(in the rows, 128 means zero)
The rows below fall into families. The same turns and mirrors carry the whole set onto itself and the rows of a family onto each other. For each named row, which other rows are in its family? Write them in the order they are listed.
These 32 rows form 4 families of 8 rows each.
divev: [130 107 162 184 122 120 116 142]
Sovab: [142 140 140 126 156 149 133  92]
ledi: [142 152 107 133 154 114 138 121]
mebo: [128 141 140  95 121 108 145 101]
dafot: [120 160 102 107 129 151 124 113]
tika: [ 89 137 142 150  86 108 100 146]
lalin: [ 92 107 143 143 147 162 132 107]
Lumem: [143 165 138 165 124 135  89 125]
Gored: [105 122 138  89 139 151 148 140]
Deka: [100 145 103 124 135 169 120 117]
Mukod: [146 117 174 130  96 127  98 160]
Kotot: [ 80 134 105 113 117 153 125 126]
Zubof: [101  87 142 146  89 131  96 138]
num: [132 167 138 137  94  97  99 132]
lopir: [148 126 161 159 106  89 122 138]
zav: [ 98 135 140 177 116 146  89 139]
sunod: [157 122 173 134 104 134  96 156]
zil: [108 134 110 116 125  89 147 136]
Vilu: [ 79 110 113 144 136 121 140 143]
Mit: [174 134 137 133 111 126  93 113]
fofo: [137 110 175 138  99 137  96 162]
Bevuk: [135 116 140 116  77  99 102 130]
zaku: [100 150 104  96 110 135 129 121]
Fone: [ 78 108 144 111 114 120 145 117]
pev: [122 130 138  93 150 160 143 134]
Vap: [139 104 140 163 123 160  86 122]
toti: [148 115 174 142 108 143  94 158]
bubor: [119 131 138  85 142 147 147 136]
Kevir: [122 107 161 167 102  98 123 146]
Vin: [114 127 111 159 165 145 132 128]
vubo: [108 121 139  97 148 163 144 138]
tetir: [156 126 159 174 126 112 116 134]

Same family as num: ledi, tika, Lumem, zav, zil, Vilu, Vin
Same family as lalin: Sovab, mebo, Zubof, Mit, Bevuk, Fone, Vap
Same family as tetir: divev, dafot, Deka, Kotot, lopir, zaku, Kevir

The rows below fall into families. The same turns and mirrors carry the whole set onto itself and the rows of a family onto each other. For each named row, which other rows are in its family? Write them in the order they are listed.
These 16 rows form 4 families of 4 rows each.
X: [124  97  90 139  98 134 151 127 148  98 153 127 100 144 124 132  69 130]
Z: [134  84 102 128  96 143 168 135 156  93 145 141 111 140 117 140  81 145]
A: [101 122 145 111 155 150 161 164 127 123 108  86 118 140 102  92  72 163]
B: [ 84 123 161 112 154 139 156 154 138 133 112  81 106 145 109  96  67 170]
Q: [ 94 133 154 110 147 127 172 169 132 128 124  79 113 155 107 101  81 168]
U: [126 135 187 125 161 123 121 157 179 149 116 139  94 106 115  91 144 136]
L: [102 114 157 149 115  89 121  70 173 112 132 136 130 133 133 149 116 130]
H: [134 140 187 125 142 133 127 146 172 157  99 144  98 116 108  96 148 120]
P: [105 111 151 159 117  85 121  94 178 105 142 153 123 107 109 152 119 127]
R: [131 148 196 125 150 118 133 145 164 159  90 134  98 112 114 103 138 142]
K: [140  84 105 132 103 122 156 137 156 107 153 118 107 152 101 140  58 144]
G: [110 119 160 102 151 154 158 159 131 135 126  95 109 158 110  86  90 180]
V: [132  99  83 137 106 135 164 147 163 101 139 134 102 148 116 133  77 136]
D: [108 118 153 146 111  89 103  81 183 114 130 151 116 136 122 145 128 133]
S: [114 142 193 128 154 114 136 139 150 139 108 137  91 114 124 100 163 130]
F: [107 103 163 156 123  88 120  68 165 122 138 143 115 134 109 143 123 121]

Same family as V: B, L, H
Same family as S: P, K, G

The rows below fall into families. The same turns and mirrors carry the whole set onto itself and the rows of a family onto each other. For each named row, which other rows are in its family? Write them in the order they are listed.
These 32 rows form 4 families of 8 rows each.
fugiv: [114 146 129 103 118 117 113 116 143 145 139  95 141  85 148 152 168 152
 152 115 153  81 145  97]
Viga: [138 156 174  80  91  76 132 144 178 198 120  94 129 177 123 103 140 121
 100 108  92 106 142 128]
pari: [111 125 139 133 149 136 178 123 161 159 143 144 137 104 151 132 135 192
 109  97 134 108 128 150]
bubo: [136 121 214  96  89 141 133 135 143 185 162  93 123 162 135 130 171 171
 106 134 138  80 101 117]
Muri: [ 86 156 127 135 107 103  84 111 160 178  70 123 144 144 180 148 142 143
 133 135 130 120 127 108]
dut: [149 122 203 102  88 145 138 133 161 189 172  91 131 157 127 120 180 159
 109 130 138  89 117 131]
Tol: [117 113 132 143 146 126 178 129 154 157 138 139 137 119 140 128 129 182
 106  89 132 113 126 150]
moma: [118 149 126 109 122 119 119 118 135 147 140  93 134  87 141 139 182 154
 137 102 159 106 146  96]
Megu: [142 107 216  97  88 125 129 143 142 174 166 100 124 163 139 140 165 168
 111 136 142  84 115 118]
vem: [158 122 214 107  92 129 129 136 153 167 172  89 134 172 146 135 165 161
 104 122 140  75 127 121]
pobef: [137 166 192  77 101  85 120 136 182 201 119 100 136 202 132 112 159 141
 110 108 109 118 140 124]
rufeg: [124 123 142 123 135 132 185 124 164 157 133 157 150 107 145 117 144 194
 121 112 130  96 133 156]
buben: [117 104 138 144 146 114 180 120 165 162 128 147 147 113 140 126 131 184
 108 101 114  95 126 142]
Pup: [139 207 188 108 121 121 123 150 145 199 118 112 126 160 140 164  96 126
 151 105  94 117 127 101]
fidir: [142 161 176  87  98  80 133 140 177 208 122 102 136 194 120 113 141 125
 101 109  98 113 132 133]
biz: [ 81 147 134 130  97 115  85 114 148 172  70 118 140 152 186 144 135 144
 120 124 132 107 132 100]
pedip: [122 149 151 126 128  96 168 123 214 170  82 160 125 153 176 154 143 148
 136 115 120 116 155 146]
Pimaf: [ 73 139 138 112 105 112  79 109 143 178  73 125 130 140 165 150 132 144
 126 129 142 106 138 111]
kufo: [128 195 193 106 125 124 129 144 145 196 122 108 129 149 142 175  81 127
 137 107  89 118 134 107]
Losur: [162 153 187 110 104 160 170 151 139 158 120  93 125 124 137 140 137 166
 151 137  94 112  69 118]
Laro: [149 203 178 112 124 132 120 137 152 189 111 117 119 168 151 158  87 138
 147 113  85 129 115 113]
kenag: [137 130 153 114 127  96 176 129 187 163  77 152 120 142 179 158 155 152
 137 123 105 121 174 139]
busit: [145 165 187 126 114 166 153 159 133 165 126  86 135 118 138 140 136 169
 152 120  96 107  68 127]
Vazi: [ 77 164 137 130 113  99  82 105 153 178  82 126 130 147 163 145 152 135
 144 140 132 110 144 105]
pes: [126 141 158 130 121 100 156 133 203 163  88 163 138 158 189 152 153 150
 135 124 126 120 176 132]
pasi: [136 137 158 123 120 110 173 127 194 158  80 148 142 157 190 158 153 145
 127 128 117 123 176 128]
Kotip: [160 151 183 128 104 155 151 143 142 156 108  85 146 121 133 134 124 167
 144 117  86 120  67 104]
vilok: [105 145 119 104 115 122 123 115 141 148 147  95 135  89 145 127 184 166
 140 114 148 107 143 109]
Renu: [104 147 120 106 109 125 114 107 133 167 145 100 142  89 156 149 181 179
 148 116 145  94 127 109]
Supo: [165 144 187 114 104 147 158 152 140 158 105  97 127 110 136 140 128 167
 142 135  95 118  61 113]
Zof: [150 156 179  84  93  85 126 143 165 189 112  82 120 184 131 107 162 128
  99 106  98 118 144 139]
radel: [133 188 198 115 121 146 126 141 140 190 112 110 120 156 137 171  82 139
 136  96  96 135 130 113]

Same family as biz: Viga, Tol, moma, Megu, kufo, pasi, Supo
Same family as fugiv: vem, buben, Pimaf, kenag, Kotip, Zof, radel
Same family as bubo: pari, Muri, Pup, fidir, Losur, pes, vilok

The rows below fall into families. The same turns and mirrors carry the whole set onto itself and the rows of a family onto each other. For each named row, which other rows are in its family? Write them in the order they are listed.
These 18 rows form 3 families of 6 rows each.
mozu: [106 120 145 102 100 102 143 108 168  86 170 142 124 128 108 168]
nik: [101  87 146 106 129 144  79 145 138  99 192 121  81  98 175 144]
Rofu: [117 108  88 136 108 149 115 150 136 144 201 174  64 109 142 140]
dano: [154 131 144 151  93 130 144 154 152 119 175 152 127  48 152 150]
mulop: [106 117 116 153  98 153 134 146 127 143 210 148  53 113 122 168]
siz: [129  99 166 106 137 139 111 139 131  61 173 129  93 115 182 145]
zakuz: [186 109 151 143  94 139 122  84 160 111 208 114  92  94 153 168]
bevu: [151  88 103 145  95 128 137  95 126 104 128 138  60 109 174 134]
ditaz: [164 116 148 148  70 137  90 100 171 125 215 123  80 100 126 146]
tid: [146 112 161 146  60 138 108 108 174  90 219 124  89  85 140 177]
sugu: [123 141 147 161  96 111 129 160 159  89 149 131 131  68 151 142]
morur: [123 103 154  91 142 150 116 133 141 110 171 132  85 107 200 131]
Vok: [ 83 133 149 125  72 116 146 101 178 102 178 128  99 136 116 153]
falot: [145 131 147 141 103 120 137 162 135  87 144 168 122  77 149 118]
rogaf: [ 78 106 114 139  93 131 116 155 126 134 180 156  71 111 107 139]
liki: [154 119 119 154  94 126 178  91 133 124 134 135  84 105 159 138]
Paka: [147 119  93 157 103 134 140  84 149 126 157 130  60 130 176 130]
sabu: [ 87 109 141 110 110 105 115  97 159  91 162 113 101 149 122 141]

Same family as Rofu: siz, tid, Vok, falot, Paka
Same family as bevu: mozu, mulop, ditaz, sugu, morur

The rows below fall into families. The same turns and mirrors carry the whole set onto itself and the rows of a family onto each other. For each named row, which other rows are in its family? Write them in the order they are listed.
These 28 rows form 7 families of 4 rows each.
nez: [129 161 110  99 104 141 147 109 145 148 126 129 169 110 133 134 156  88
 152 103]
Luro: [199 134 123 148 141  94 123 112  88 155 121 136  95  56 121 144 149 104
 132 185]
zuda: [215 129 121 144 159 125 125 113  99 150 117 144 106  49 124 135 137 115
 137 170]
Dosi: [133 142 112  95 134 138 150  96 121 158 133 128 180 115 155 160 153 100
 134 101]
Saz: [130 128  95 109 117 123 136 103 179 142 157 130 119 115 164 168 179  74
  95 120]
bes: [188 120 115 178 177 102 109 135 119 145  82 136 111  89 125 163 127 103
 153 147]
dib: [109 126 101 111 126 158 161 109 156 133 144 125 162  98 132 161 163  72
 127 131]
Geki: [215 141 116 151 158  83 104 122 124 145  74 126 101  79 141 153 149  85
 151 142]
Sadir: [115 128  96  96 119 123 149 102 154 128 120 132 166 106 153 150 169  78
 125 101]
mifa: [220 138 135 142 130  84 122  99 109 156 104 129 100  70 139 136 137 120
 149 155]
feme: [189 110 116 171 175  93 110 123 133 157  90 149  97  65 124 151 127  89
 156 140]
benud: [131 133  90 107 107 143 125  96 175 149 163 122 100 107 149 164 170  92
  98 112]
teto: [132 138 102 109 127 141 115 106 183 140 138 118  80 109 135 170 178 105
 105 101]
ris: [212 121 143 132 151 113 157 113 103 154 136 143 103  56 142 154 152  98
 152 176]
Tafun: [184 111 107 186 172 107  97 137 136 159 103 138 101 108 134 160 128  77
 147 152]
nipo: [121 138  83 110 109 136 157 105 156 144 134 118 168 122 142 149 178 109
 130 127]
gaf: [179 132 115 171 166 104  99 126 111 149  76 137  95  70 111 144 140 103
 151 150]
tak: [121 131 103 107 106 146 134  90 167 140 137 115 109 117 151 137 176  97
  89 124]
fumu: [139 153 121 110 110 144 116 106 181 146 147 127  96 114 149 147 164  63
 103 108]
fuf: [177 120 121 178 173 103 129 141 138 152  89 131  88  90 128 155 160  94
 172 156]
kefe: [120 138  87 106 126 137 136 106 146 145 139 126 180 122 146 155 166  95
 136 105]
zosat: [ 95 125 107 122 122 144 141 110 164 146 160 141 112 109 134 148 177  82
 106 132]
dibiv: [209 119 141 137 151 106 119  97 102 148 115 142 107  44 125 154 121  94
 137 159]
vonad: [188 117 120 173 163  80 114 121 129 138  91 121 113  69 118 165 130  81
 158 162]
meros: [215 117 126 127 145 106 127 110 100 157 123 153  91  53 119 160 136 115
 133 166]
viluz: [212 123 108 123 126 114 137 122 100 146 141 153 111  49 114 152 139 119
 154 167]
ruvo: [123 138 101 103 106 125 151  95 160 152 139 134 171 114 148 175 164  93
 136 108]
madi: [129 153  96 116 113 148 121 104 172 142 147 123 116 125 150 168 188  95
  96 125]

Same family as zosat: dib, Geki, mifa
Same family as Tafun: Dosi, teto, viluz
Same family as fumu: nez, ris, fuf
Same family as madi: zuda, feme, ruvo
Same family as benud: bes, kefe, meros

The rows below fall into families. The same turns and mirrors carry the whole set onto itself and the rows of a family onto each other. For each named row, which other rows are in its family? Write them in the order they are listed.
These 16 rows form 4 families of 4 rows each.
dapag: [113 126 117 153 113 123 111 105 164 132 157 160 129]
gemi: [118 183 105 124 161 130 123 160 115  99 109  95 123]
Bek: [120 162 157 145 142 130 122 155 117 101  97 115 101]
Segu: [120 159 150 152 142 117 107 164 108 100 144  81 141]
Ruv: [137  94  93  98 123 122 100 128 125 111 166 102 151]
Lig: [108 153 131  95 138 176 155 121 113 124 105  94 157]
zekub: [ 99 147 128 163 115 154 112  96 121 133 164 155 130]
mub: [154  95 112 119 121  83 126 129 104 114 127 105 132]
mimam: [103 148  76 132 124 144 126  96 130 127 129 168 140]
sodu: [116 147 118 159 155 103 132 170 123  92 108 117 121]
guk: [142  90 117 109 145 109 129 146 129 120 174 141 123]
Boput: [148 111 119  91 160 101 119 149 126 118 158 102 159]
Nolin: [109 146 109 140 101 128  95  97 125 129 164 142 174]
bilig: [135 134 152 144 134 169 163 106 109 138 100 106 135]
tufim: [142 151 118 104 115 178 150  94 104 144 117 110 146]
vop: [128 152 144 114 155 192 152 120 134 145 145 131 144]

Same family as zekub: sodu, Boput, tufim
Same family as bilig: gemi, guk, Nolin
Same family as mimam: Segu, mub, vop
Same family as Bek: dapag, Ruv, Lig

